(in the rows, 128 means zero)
The rows below come in pairs that one turn or mirror swaps. Which row does each named row swap with?
K_331: [133 100 112 112 155 127 111 125 115 157 102 122 145 136 150 129 123]
K_955: [100 136 131 126 154 129 118 109 128 134 104 131 117 111 130 103 140]
K_963: [105 129 131 134 154 152 126 102 123 154 118 137 107  84 130 128 132]
K_356: [129 128 116 104 167 133 141 131 107 138 107 128 141 134 136 125 128]
K_259: [110 125 125 109 161 163 117  93 132 160 108 130 132 131 158 122  97]
K_483: [128 129 106 105 168 132 124 132 123 133 106 129 134 128 135 107 129]
K_795: [106 111 114 122 179 153 131 101 124 189 108 127 126 120 146 120 115]
K_857: [102 144 106 129 168 156 113 106 126 165 111 121 129 131 153 118 104]
K_627: [ 94 136 107 115 150 164 122 105 116 151 102 135 122 134 159 123 106]
K_363: [119 147 115 114 142 139 122 129 130 183 105 134 131 126 145 131 118]
K_455: [104  84 118 119 176 139 119  98 130 134 111 136 108 111 135 138 118]
K_58: [139 116 105 116 153 141 140 128 126 163 102 136 122 125 145 124 153]
K_139: [125 134 122 129 166 145 106  97 118 159 133 118 121 121 162 137 112]
K_450: [121 120 147 117 147 136 119 105 135 130 112 137 129 117 128 105 118]
K_349: [112 128 132 121 181 134 126  86 131 155 116 143 102 113 131 114 138]
K_703: [111 100 118 131 151 150 148 131 114 156  97 138 129 113 125 129 140]
K_274: [110 139 143 134 155 128 112 106 127 126 112 135 134 110 133 123 125]
K_290: [128 114 120 135 183 152 117 106 132 165 109 135 103 110 135 150 130]
K_820: [ 97 110 130 141 154 154 129  93 131 158 120 141 119 103 127 148 113]
K_26: [116 125 120 116 139 131 127 116 117 136 112 139  95 127 134 108 127]
K_996: [110 112 112 107 155 144 116 102 116 144 109 130 120 140 161 157 102]
K_904: [ 96 101 120 114 139 162 145 117 114 140 105 145 128 119 134 142 126]
K_531: [121 106 121 108 153 158 124 133 103 145  84 137 129 108 142 137 139]
K_822: [120 104 131 126 150 127 105 100 137 176 107 122 126 133 137 146 110]
K_255: [ 89 132 120 102 171 146 114  99 139 165 112 147 121 122 124 136 112]
K_445: [116 120 114 111 174 140 127 114 145 144 111 134 129 115 137 172 121]
K_832: [116 113 122 122 183 145 126 106 118 155 114 126 127  98 136 168 120]
K_160: [126 104 126 123 143 131 118 112 106 117 111 129 126 114 136 136 125]
K_128: [114 116 130 119 123 139 129 121 121 173 101 136 143 130 139 131 131]
K_630: [117 109 131 127 165 119 137 113 131 163 110 133 128 114 115 106 137]
K_644: [135 138 108 124 166 149 125 114 116 173 110 132 131 133 138 103 121]
K_600: [122 108 126 116 141 136 125 125 103 142  93 132 118 111 138 140 150]
K_940: [107  88 111 126 133 149 136 100 121 146 113 129 123 112 132 119 127]
K_372: [107 117 128 112 177 125  97  95 127 165 109 129 119 134 149 129 112]
K_898: [106 124 123 114 198 149 108 102 121 144 105 129 110 118 153 129 122]
K_750: [108 113 125 131 173 138 131 114 136 178 110 131 132 122 140 164 128]
K_728: [119 119 102 122 163 147 125 108 130 157 114 126 121 122 138 172 110]
K_167: [105 119 131 114 198 148 129 100 109 143 109 133 111 118 142 146 122]
K_542: [119 109 115  99 150 135 144 132 109 157  92 135 126 123 133 135 138]
K_59: [112 116 143 126 157 140 117 119 127 161 111 133 147 125 136 168 122]
K_243: [116 107 105 118 156 138 127 109 116 135 118 133 130 115 131  91 119]
K_557: [114 126 130 112 154 154 112 118 109 154 113 135 150 105 128 105 135]

K_627 swaps with K_274
K_531 swaps with K_445
K_255 swaps with K_557
K_703 swaps with K_750

The rows below come in pairs that one turn or mirror swaps. Which row does each named row swap with?
K_680: [138 136 105 149  94 151 140 108 107 131 122 119 144 147 148 131 115 112
 115 106 113 122 122 134 138]
K_22: [126 138 129 136 108 156 130 113  98 145 128 113 116 121 126 111 143 119
  90 119 141 139 113 115 137]
K_66: [124 152 120 125 117 131 125 113 118 139 137 111 149 108 140 109 137 135
 113 117 132 159 127 106 118]
K_278: [131 121  87 121 104 128 125 118 139 125 106 113 150 125 127 117 127 117
 149 112 130 134 131 121 117]
K_107: [135 136 108 147 103 152 148 100 101 127 133 116 147 143 142 128 113 109
 119 110 113 120 120 141 127]
K_454: [124 144 121 133 125 161 140 111 104 124 154 102 138 124 125 117 122 128
 117 119 147 138 103 135 105]
K_69: [123 114 125 108 104 149 117 109 122 140 134 115 145 107 139 134 127 133
  99 102 141 122 100 166 130]
K_468: [130 125 111  95 114 145 117 130 134 137 110 105 132  98 117 117 139 130
 107 115 137 148 105 127 113]
K_803: [139 128 101 146  90 147 137 109 114 132 116 121 145 138 154 132 119 113
 108 102 109 133 127 128 140]
K_851: [124 145 125 125 117 134 128 113 110 136 144 116 143 105 136 109 135 134
  99 117 132 154 128 104 121]
K_175: [121 119 127 125 136 118 119 126 112 113 153 112 136 121 115 125 142 134
 136 122 149 131 116 139 118]
K_847: [133 114 107  97  98 143 109 130 140 152 102 125 137 111 134 128 140 122
 116 119 120 137 119 133 127]
K_702: [127 123 123 121 127 117 119 135 122 109 127 105 131 113 131 136 138 142
 106 103 148 155 108 121 119]
K_779: [122 113 111 112 104 152 114 113 116 146 122 114 139 122 131 132 130 126
 111 104 150 120  97 172 134]
K_129: [122 112 133 128 117 134 116 126 108 133 150 130 135 129 123 133 145 113
 140 139 127 115 130 143 130]
K_224: [115 125 131 111 113 144 120 114 121 139 149 117 144 103 140 135 128 140
  99 108 146 123 110 158 130]
K_458: [145 131  98 142  87 139 131 113 126 132 108 121 137 136 149 135 118 116
 109 101 116 132 132 125 135]
K_604: [124 109 123 127 102 138 107 126 122 150 131 134 140 128 133 134 145 105
 138 132 117 111 130 140 131]
K_82: [141 132 104 149  93 146 137 112 119 135 114 122 140 140 150 135 115 116
 106 102 112 133 129 123 138]
K_228: [118 117 125 133 135 115 123 126 124 108 147 111 137 116 121 127 141 139
 128 115 151 141 117 131 113]
K_554: [125 142 118 119 117 123 125 112 120 133 140 111 151 112 131 109 135 135
 120 122 130 160 131 104 112]
K_387: [144 122 100 141 109 151 150 138 124 117 115 110 114 145 122 129 131 106
 124 115 121 126 111 127 127]
K_865: [130 138 129 138 112 157 132 114 101 150 135 113 116 129 126 113 143 115
  93 119 143 141 108 118 137]
K_439: [119 124 119 123 133 116 123 132 118 107 146 112 139 119 117 128 145 137
 126 116 151 147 114 131 110]
K_845: [123 133 117 118 127 113 126 129 131 105 138 108 141 116 131 128 132 145
 112 103 144 153 111 126 113]
K_995: [144 118 103 142 102 156 139 132 112 124 109 110 113 148 129 121 136 102
 117 117 125 119 117 130 132]
K_966: [135 102  97 114 104 148 110 116 123 133 104 113 136 129 119 126 134 117
 126 100 150 121 100 159 127]
K_423: [116 116 130 125 131 121 124 131 113 117 154 119 136 127 121 130 144 127
 136 130 147 122 126 141 117]
K_886: [125 146 131 131 111 154 129 108  96 146 143 113 126 121 128 112 140 122
  94 118 139 148 115 113 130]
K_972: [133  98  93 122 105 147 110 122 123 133 102 111 135 135 114 122 129 117
 129 107 148 117 109 153 127]
K_802: [130 134  95 124 112 126 121 122 134 132 113 120 154 123 128 110 134 122
 144 120 124 147 134 112 110]
K_323: [123 104 109 117 106 148 110 111 119 141 119 117 136 124 123 124 135 123
 115 102 154 113 100 169 131]
K_389: [146 121  96 134  97 124 125 125 132 125 101 115 133 129 147 137 120 126
 105  94 124 144 119 122 135]
K_300: [115 119 129 108 105 142 115 115 116 139 142 115 142 109 140 137 136 133
 100 103 143 124 102 166 128]
K_245: [121 117 130 126 114 136 113 123 109 136 151 133 137 126 125 130 151 109
 140 136 120 119 127 144 135]
K_638: [116 111 115 113 106 151 117 112 117 147 120 116 138 123 133 139 125 129
 101 104 148 117 101 170 134]
K_205: [134 101  91 118 106 136 117 119 127 131  99 110 132 138 120 128 132 118
 132 102 148 121 109 152 125]
K_118: [145 126 102 137  93 132 129 117 129 124 102 115 135 130 151 141 120 122
 105  96 116 142 130 120 134]
K_536: [120 106 114 111 104 150 114 114 114 150 129 114 137 116 131 134 137 125
 105 103 150 121 102 168 135]
K_117: [126 150 130 126 118 137 123 112 106 140 144 108 145 113 138 111 139 133
  97 119 131 157 122 111 122]
K_305: [122 145 130 133 109 147 130 107 103 146 145 117 136 114 138 113 138 130
  95 121 134 154 121 109 128]
K_169: [118 119 127 125 126 124 122 133 108 110 159 115 135 126 117 129 144 133
 132 123 150 130 116 146 116]
K_789: [134 102  84 122 105 131 119 118 130 128  96 111 140 132 123 120 141 115
 134 101 141 132 114 142 119]
K_472: [140 115  87 119 107 125 116 122 138 128  95 117 138 125 124 121 131 114
 135 111 129 137 127 116 116]
K_541: [131 140 106 150 102 156 141 104 104 126 136 116 151 146 146 132 114 110
 123 107 115 127 122 139 129]
K_929: [133 122 115 123 115 118 125 130 130 108 118 108 129 114 136 137 127 139
  95  90 140 153 116 126 124]
K_400: [142 119 100 131 110 132 142 146 136 108 117 117 128 135 131 140 128 107
 134 115 113 134 118 132 114]
K_421: [123 133 117 110 129 146 134 130 130 131 123  98 136 105 116 109 129 131
 111 117 143 147 100 128 104]
K_522: [130 143 112 155 107 156 143 106 103 130 146 124 147 135 140 130 111 113
 125 115 122 123 113 138 120]
K_870: [121 109 132 132 112 136 115 124 114 137 149 131 145 128 128 137 146 116
 140 136 123 111 127 147 133]
K_585: [126 112 124 125 108 135 114 131 119 148 140 137 139 130 137 134 151 108
 136 137 118 117 132 137 130]
K_277: [145 127  98 140  89 140 131 116 127 130 106 124 145 140 151 134 120 120
 109  99 114 142 125 123 133]
K_262: [128 128 128 129 104 160 135 118  99 142 124 109 117 136 127 108 144 109
  88 116 134 135 112 124 138]
K_298: [119 111 129 131 121 129 114 124 106 127 153 129 137 134 123 132 150 115
 137 130 136 116 126 150 123]
K_334: [126 140 114 124 131 159 147 117 109 123 138  96 136 119 116 115 124 127
 116 118 139 141  98 129 102]
K_248: [125 130 126 141 109 164 132 119  98 147 127 109 113 132 122 107 142 109
  99 114 138 139 111 121 140]
K_697: [126 151 126 129 111 145 132 107 101 143 143 113 140 114 138 109 138 130
  96 117 130 156 122 111 127]
K_452: [132 125 106 125 118 126 134 144 143 112 133 120 146 128 139 147 121 125
 136 118 111 131 127 133 116]
K_109: [135 109 114 122  98 144 107 125 120 147 121 134 141 133 137 137 150 104
 134 131 112 120 129 140 133]
K_73: [123 129 127 110 120 125 123 132 135 123 149 125 149 106 147 145 125 139
 118 116 117 137 123 141 120]
K_338: [135 104  86 122 108 132 119 123 135 121  95 113 140 129 116 120 130 116
 133 103 139 126 117 138 124]
K_77: [125 140 112 153 103 156 150 104  96 124 136 116 144 141 139 130 115 117
 124 112 119 125 115 144 122]

K_300 swaps with K_604
K_66 swaps with K_118
K_77 swaps with K_248
K_697 swaps with K_82
K_779 swaps with K_129
K_851 swaps with K_277
K_802 swaps with K_929
K_298 swaps with K_323
K_109 swaps with K_224

The rows below come in pairs that one turn or mirror swaps. Which row does each named row swap with?
K_381: [133  97 123 108 128 151 142 134  94 115 132 120 122 144 132 119 118 134]
K_437: [102 116 127 125 125 115 112 166  99 117 115 139 139 127 123 120 109 126]
K_751: [131 139 109 104 118 127 112 143 121 116 108 104 133 129 123 131 104 132]
K_469: [140  96 136 116 108 140 132 148 115 100 132 112 128 125 108 112 118 116]
K_901: [106 119 132 122 113 129 152 140 117 113 102 108 141 137  95 129 135 118]
K_872: [118 118 122 127 118 142 122 116 105 152 156 118 139 140 121 125 100 144]
K_253: [102 110 117 156 119 121 141 134 129 111 145 114 138 128 124 128 103 119]
K_319: [114  99 111 139 100 118 138 149 124 118 137 105 119 125 125 115 104 126]
K_549: [122 105 120 119 135 117 121 131 111 103 122 134 117 142  93 150 118 116]
K_606: [112 114 107 152 125 120 115 139 129 118 124 112 132 114 113 125 106 125]
K_114: [121 109 132 132 110 131 123 132 120 154 141 137 127 128 117 124  98 150]
K_760: [113 111 112 146 104 118 126 148 122 115 142 111 121 117 122 115 109 133]
K_130: [108  99 133  97 120 135 129 129 114 129 115  99 136 140 131 118 138 134]
K_244: [101 107 122 112 146 120 131 122  98 116 125 136 124 123 108 147 117 107]
K_619: [101 106 123 122 129 117 129 127  93 104 117 143 133 131 128 142 132 125]
K_784: [111 124 152 116 110 146 144 130 115 107 116 114 127 135 106 123 137 116]
K_391: [117 132 129  98 109 134 127 135 105 121 134 126 119 134 121 119  78 118]
K_29: [ 91 113 142 111 116 139 130 126 105 131 117 109 150 148 132 118 124 147]
K_308: [104 121 114 108 139 125 122 125  95 107 114 135 130 129 100 156 110 132]
K_989: [107 129 148 119 124 148 126 136 125 129 101 123 144 132 105 133 133 135]
K_713: [119 113 127 123 119 128 152 125 118 125 139 100 148 151 131 145  99 138]
K_322: [136 118 136 123 105 118 138 156 119 119 137 137 129 124 114 131  90 131]
K_306: [119 122 116 110 133 114 121 124  89 109 125 148 123 132 105 138 125 131]
K_94: [106 108 111 151 108 119 132 136 123 127 142 107 139 135 135 130 111 120]
K_685: [117 110 133 127 120 145 127 102 111 143 148 130 128 131 133 117 116 133]
K_933: [109 115 113 155 113 123 120 139 129 108 142 109 131 121 122 129 122 124]
K_852: [106 129 105 116 136 106 122 159  93 126 132 125 129 130 111 122 122 126]
K_134: [102 122 135  99 135 122 132 127  98 125 126 146 118 137 114 152 115 126]
K_31: [121 110 121 107 133 118 104 158  98 128 112 128 130 129 116 125 118 119]
K_736: [134 126 113 103 127 124 126 137 123 124 111 102 139 147 128 148 103 131]
K_7: [111 121 147 115 122 131 140 118 126 124 106 110 125 126  92 123 132 120]
K_980: [117 121 137 134 117 128 131 111 120 142 141 140 133 128 110 123  90 144]
K_119: [125 118 122 120 119 135 123 125 108 160 146 120 131 144 122 129  91 135]
K_394: [113 106 117 124 123 137 147 137 108 107 120  92 124 150 109 118  89 131]
K_328: [121 114 126 128 116 143 116 109 111 145 150 137 135 130 110 127 112 148]
K_231: [126 116 119  96 134 129 109 115 110 121 131 106 138 135 121 148  97 134]
K_426: [143  99 126 103 116 137 145 154 110 114 124 129 119 137 129 122 118 127]
K_159: [103 123 129 102 119 133 144 132 110 139 131 107 129 140 116 106 138 150]
K_330: [105 128 135 115 123 150 142 134 129 113 119 106 140 132 102 132 144 128]
K_641: [114 117 135  96 112 145 137 112 132 117 126 115 135 137 100 135 130 114]
K_959: [ 95 113 113 131 144 128 140 119 103 126 152 125 118 128 103 133 117 139]
K_317: [112 146 128 134 108 120 134 124 120 129 136 119 124 120  96 108 125 120]

K_31 swaps with K_130
K_394 swaps with K_391
K_736 swaps with K_426
K_933 swaps with K_328

The rows below come in pairs that one turn or mirror swaps. Which row does each named row swap with?
K_214: [141 117 121 121 128 142 126 123 127 134 119 139 150 104 108 169 122 123
 126 131]
K_639: [135 128 155 100 133 125 120 130 125 141 140 146 132 127 145 143 158 125
 120 122]
K_589: [125 120 119 129 120 137 135 111 114 127  91 116 100 115 130 140 128 132
 136 111]
K_875: [133 115 109 137 129 132 123 117 108 116 100 113 102 121 136 145 126 138
 133 106]
K_874: [135 130 147  93 133 132 121 129 121 134 133 140 149 123 151 140 157 125
 117 130]
K_563: [149 119 148 114 116  95 134 111 123 114 123 112 132 108 150 135 134 133
 123  88]
K_324: [130 129 156 101 135 135 112 130 119 136 139 144 141 128 149 144 144 120
 120 125]
K_926: [136 117 119 128 133 145 129 130 122 139 109 133 151 102 114 169 150 128
 126 122]
K_503: [136 140 118 131 132 144 116 128 134 128 119 136 150  98 121 163 131 130
 127 127]
K_692: [147 114 140 118 117  98 126 106 126 124 116 106 135 111 160 133 130 126
 127  90]
K_204: [141 121 115 127 138 142 130 126 132 134 116 137 148 107 104 160 132 121
 128 127]
K_960: [114 124 116 127 130 130 134 112 109 110 113 107 109 112 120 131 127 135
 133 111]
K_686: [132 120 146  91 134 130 116 130 121 140 129 135 145 134 147 148 153 114
 116 126]
K_171: [141 115 144 116 114 110 136 106 114 116 128 111 141 107 158 129 139 130
 120  85]
K_882: [140 113 107 130 131 134 115 126 127 140 121 131 142 103 124 170 138 130
 139 135]
K_155: [150 125 150 125 120  96 139 115 122 118 120 112 129 107 154 136 137 127
 121  90]
K_20: [130 119 120 125 131 146 120 121 136 136 116 135 142 103 118 171 135 133
 125 138]
K_519: [128 117 102 126 118 124 125 122 111 127 104 113 102 121 131 137 127 139
 136 100]
K_598: [139 111 112 123 124 143 120 133 146 139 120 135 138 109 120 161 141 128
 133 134]
K_184: [124 118 108 129 128 123 127 106 105 118 103 112 107 114 126 145 122 142
 130 105]
K_3: [123 117 123 124 126 130 129 105  99 128 105 116 104 107 123 142 118 133
 143 102]
K_625: [140 123 152  96 125 136 122 133 115 125 136 147 141 128 149 144 152 119
 124 127]
K_643: [141 123 154  96 133 130 121 133 123 140 133 150 140 128 147 137 152 125
 117 121]
K_311: [141 130 157 100 142 125 125 134 119 131 134 141 137 128 142 148 156 118
 117 125]
K_797: [143 132 150  87 135 128 116 121 125 137 128 140 140 129 142 136 154 115
 116 118]
K_285: [146 116 143 126 108 105 134 110 116 113 120 121 136 110 154 131 142 120
 127  82]
K_949: [136 129 157  95 137 129 118 128 122 135 131 145 140 127 139 148 159 121
 115 119]
K_747: [146 120 145 103 116  98 131 112 127 118 123 108 136 103 152 135 136 123
 125  88]
K_476: [139 124 150  97 134 140 120 121 116 130 138 142 153 124 150 142 155 124
 118 119]
K_574: [124 114 106 132 116 124 131 113 103 137 106 111 106 118 126 138 129 136
 128 117]
K_525: [140 126 156  95 138 134 116 121 116 139 131 138 144 134 147 142 151 121
 112 119]
K_696: [123 120 120 125 121 117 126 122 108 127 107 114 107 111 116 133 123 150
 143 111]
K_375: [143 112 151 113 119 101 132 110 121 119 126 105 142 106 155 140 133 126
 123  87]
K_156: [147 118 140 121 117  89 135 115 123 118 131 118 133 114 149 136 137 132
 123  86]
K_754: [141 120 136 118 120  98 134 107 119 117 120 110 140 109 155 127 145 128
 124  86]
K_6: [139 113 143 126 118  99 131 108 122 115 127 112 140 113 150 132 129 120
 123  84]
K_488: [134 112 117 132 125 149 124 134 137 128 114 128 137 109 124 170 137 127
 121 135]
K_668: [144 110 144 116 117  95 135 119 123 120 124 118 135 108 153 132 138 128
 126  82]
K_104: [137 133 114 130 122 145 119 121 129 135 120 134 142 110 110 168 135 128
 127 134]
K_320: [139 116 116 125 125 131 137 112 100 122 104 109 109 110 132 135 124 153
 136 117]
K_761: [144 117 111 120 130 140 127 134 131 123 108 134 145 110 121 175 129 125
 136 130]
K_909: [123 122 112 130 122 126 129 108 105 117 114 107 105 110 120 147 128 137
 143 112]
K_748: [124 126 120 124 127 132 133 119 105 128 106 111 103 101 128 139 116 139
 142 108]
K_284: [135 123 120 130 130 130 117 132 135 141 114 139 146 107 102 158 140 135
 134 127]

K_20 swaps with K_184
K_960 swaps with K_503
K_874 swaps with K_754
K_214 swaps with K_3
K_686 swaps with K_692

